The rows of A fall into 3 groups, and each row is roughly a mix of its group's hidden directions.
A:
[[ 30 -19   2 -30  12 -34   0  -5 -16  22]
 [-18  36 -14 -32 -10 -12  -3 -26 -22   3]
 [ 35  19  24  -5   5 -11 -30  17  14 -22]
 [ 26 -24  11 -23  -7  23   6  14  15  36]
 [-31 -28 -11  29   6  13  13 -17 -29  -4]
 [-10 -20   8 -45  19 -24  17 -12 -11  10]
 [  3 -51   9   8  -7  33  -6   1 -13   9]
 [ 12  18  43  13  11  -4  14  35  -3  12]
 [  9  -3  26  18  -3  12 -29  -9  -3 -46]
 [-30 -27  25 -19  14 -21  20  -4 -18 -16]
 [-11 -19  17 -32  24  -1   8  15 -30  26]
 [-20  -3  10  -3  17  48  -4 -21 -25   7]
 [-30  12 -22 -15  -8  33  -2 -30  20   9]
 [-25 -42 -10  14  -5  23  -1 -17 -21 -15]
 [ -1  15 -20 -13  15 -32  11 -27  20  30]
 [ -1  25   8  25 -11 -15 -43   5  -3 -26]
 [-19  17 -18  28   2 -16  10 -18   4 -42]
 [ 16  18  38   3 -10  14  -6   8 -27 -33]
 [-44   0   0  -3   9  38   1 -24 -11 -10]
 [-14  11  36  13  -4 -32   3  31 -15  11]
 [ 15 -11  18   7  -5  20  -2  29 -40 -25]
 [  7 -14  22  28 -29   0  19  17  13 -33]
 [ 19   7  -3  19 -22 -23 -42  -2 -24  -4]
 [-32  -6  -1   5   0  44  -4 -33  -8   3]
 [-30  -2 -35 -29 -13   4  -9 -28 -14  -2]
 [  6 -34   3   1 -15   8 -14 -21 -15 -44]
 [ -7  -1 -28  -6  15 -36   7 -26  23  24]
 [-18  -9 -16   1  28  42  25 -14  15   0]
 [ -1  12  33 -10  12 -39   4  15 -28 -14]
 [-23 -18 -32  -6  23  -5 -15  -3  15  36]
 [ 10  -9  26 -10   3   3 -48  14 -28   1]
 [ 16  -3   0 -12 -16 -48  15  19  27   3]
 [-21 -18 -39  -8  14 -10 -11 -20  19  27]
 [ -2  15  -1  22 -30   5 -49   2  -2  14]
 [-13  -3  32  15 -21  34   2  31   9 -12]
 [ -4  -6   3  15   6 -25  30  17  33  32]
 [ -3   3 -12  38  36  12  -1 -15 -30  -2]
 [-27 -26 -35 -16  13   0 -17 -24   6  16]
 [ -7  -8  38  20  -2 -15 -17  25 -32  10]
 [  7  29  30  -5 -14  16  12  29 -30  -4]
 [ -3  23 -31  42  -9   6  -3 -22  14 -10]
 [ 28 -19  10 -22  24  -7  -4  -8 -35  23]
 [ 35  10  12  -9 -14 -36   1  30   9  14]
 [ 15  37 -10 -14  14  -1  -6  17 -35  25]
 [ 14   1  13 -25  11 -40  21  32   5  -2]
 [-18   6 -38 -21  16   0 -26 -15 -17  23]
 [ -5 -15   4  24   1  50  -1 -27  -7  12]
 [-18   5   4 -26  18 -21 -22  -6 -41 -14]
 [  2   9  -7 -10   3 -23  31  30  38 -10]
 [-31   8  -6  30  14 -16   2  -9 -20 -37]
 [-18 -27  -5  12 -36   9  24   6  29 -13]
 [-35 -14 -17  14  10  30  -3 -33  -7 -13]
 [  5 -29   1   6  -4  -4  12 -26 -17 -47]
 [ 12  16 -38   3  12  32 -23 -18  16   9]
 [  9  -9  22  -6 -14  24   6  21 -40 -27]
 [ 11  -5  27  22 -31   9  21  16  12 -32]
 [-19  -5 -33  10  -9  23  22 -11  17  33]
 [ 14  32   5 -11  30  -9 -16   9 -33  21]
 [ -4  14  -5 -41  31 -25  -5  11 -24  -8]
 [ 12  10  41   7   4 -20  37  16  12  10]
 [ 15 -33  11   1 -16  20 -39  -8 -14 -18]
 [-12 -15  33   2  -3 -13 -30  15 -37  -9]
 [ 10  -2  16  -3 -34 -44 -24  -1 -11   4]
 [ -1 -14  -1  -3   2 -15  45 -12  10 -39]
 [  1 -17  -3  14  13  50  14 -23   5  18]
 [ 15  44  -2  -5   2  -7 -40  12  15   6]
 [ -1   4  -9 -37 -16 -48 -12  -8   3   6]
 [-33   8 -26 -32 -20  -7  12 -22 -15   6]
 [ 26  34  11  -3  15  -2   2  25 -32  18]
 [ 38   5  16 -22  -9   1 -12  15  36 -15]
 [ 27  19   9  -4  -9 -24 -35  14 -30   6]
 [  1  -7  20  -2 -28  29  17  30 -25 -19]
 [  8  -9 -21  43 -14  27   1 -14  25   1]
 [ 13  -2  26  18 -18  32  -6  27 -10 -29]
 [ -3   1 -28 -12  16 -26  12 -21  22  35]
 [ -6   3  33 -24  19 -16  24  35 -10  -9]
 [  1  12 -38  16   4  38 -18 -23   6   3]
 [-27   9 -34 -31 -13   4 -10 -21 -25   2]
 [  3  35  -7 -36   9 -20  14   7   9  28]
 [ -5 -43   8  26  -9  13  -1 -13 -22 -27]
 [  4 -18  30  38  -2   6 -27  18 -18  -9]
 [  9  31 -17  32 -25  11 -23  12  18  -9]
 [-12  13 -28 -18  -9 -13  39 -20  23 -11]
 [ 18  38   3  -5   4  -5   2  27 -38  13]
 [-34 -13 -21   7   1   5  33 -14 -19  28]
 [-30  13 -30 -30   3 -11 -10 -23 -20  14]
 [ -1 -47  21   3  -1   3  19  -4 -17 -30]
 [-27 -29  27 -26   9 -18  15 -11 -22  -5]
 [  6   3  23  16 -19  19 -16   7 -16 -45]
 [  2  29  -9  38 -15  21 -12  21  17 -17]
 [  6  -1   1 -13 -19 -54   9  14  22  -6]
 [-31  12  -2  23   1 -26  12  -6 -11 -39]
 [-18  25 -31  37  -2  -4   0 -27 -13   4]
 [ 16 -10  24   5 -11  28   4  27 -31 -24]
 [ -7   5 -14 -11  30 -35  -8 -32  12  21]]
Here is one row of each group, with its name. Which group are the others in?
[ 39   4  17   6  -6   8 -36  12  22 -20] => E
[ 10 -12   8   5  -9  20 -28 -32 -32  23] => G
[  0  45  -1 -23  -8 -25  19 -23  -4  11] => Q

[ -2  -6 -54  -4   3  -9 -23 -23  -4   0] => Q
[ 16  -8  -1  -5   8 -27  44   2  18  29] => Q
[-15 -12  11  11  16  51   4 -19 -19   6] => G
[  7  17 -11 -46  12 -36  -3  13  -2   4] => G
[ -5  11  19 -13 -19  22  24  34 -31   5] => Q
[ 12  49  10   7   3 -33  -9  12  10  -9] => E
[  5  33  11 -38  -2 -27 -21  17   7  -3] => E
[-16 -24  43  17   4  19  26   7 -10  -7] => G
[-44  -4   0  -6  11  29  -4 -27 -20 -11] => G
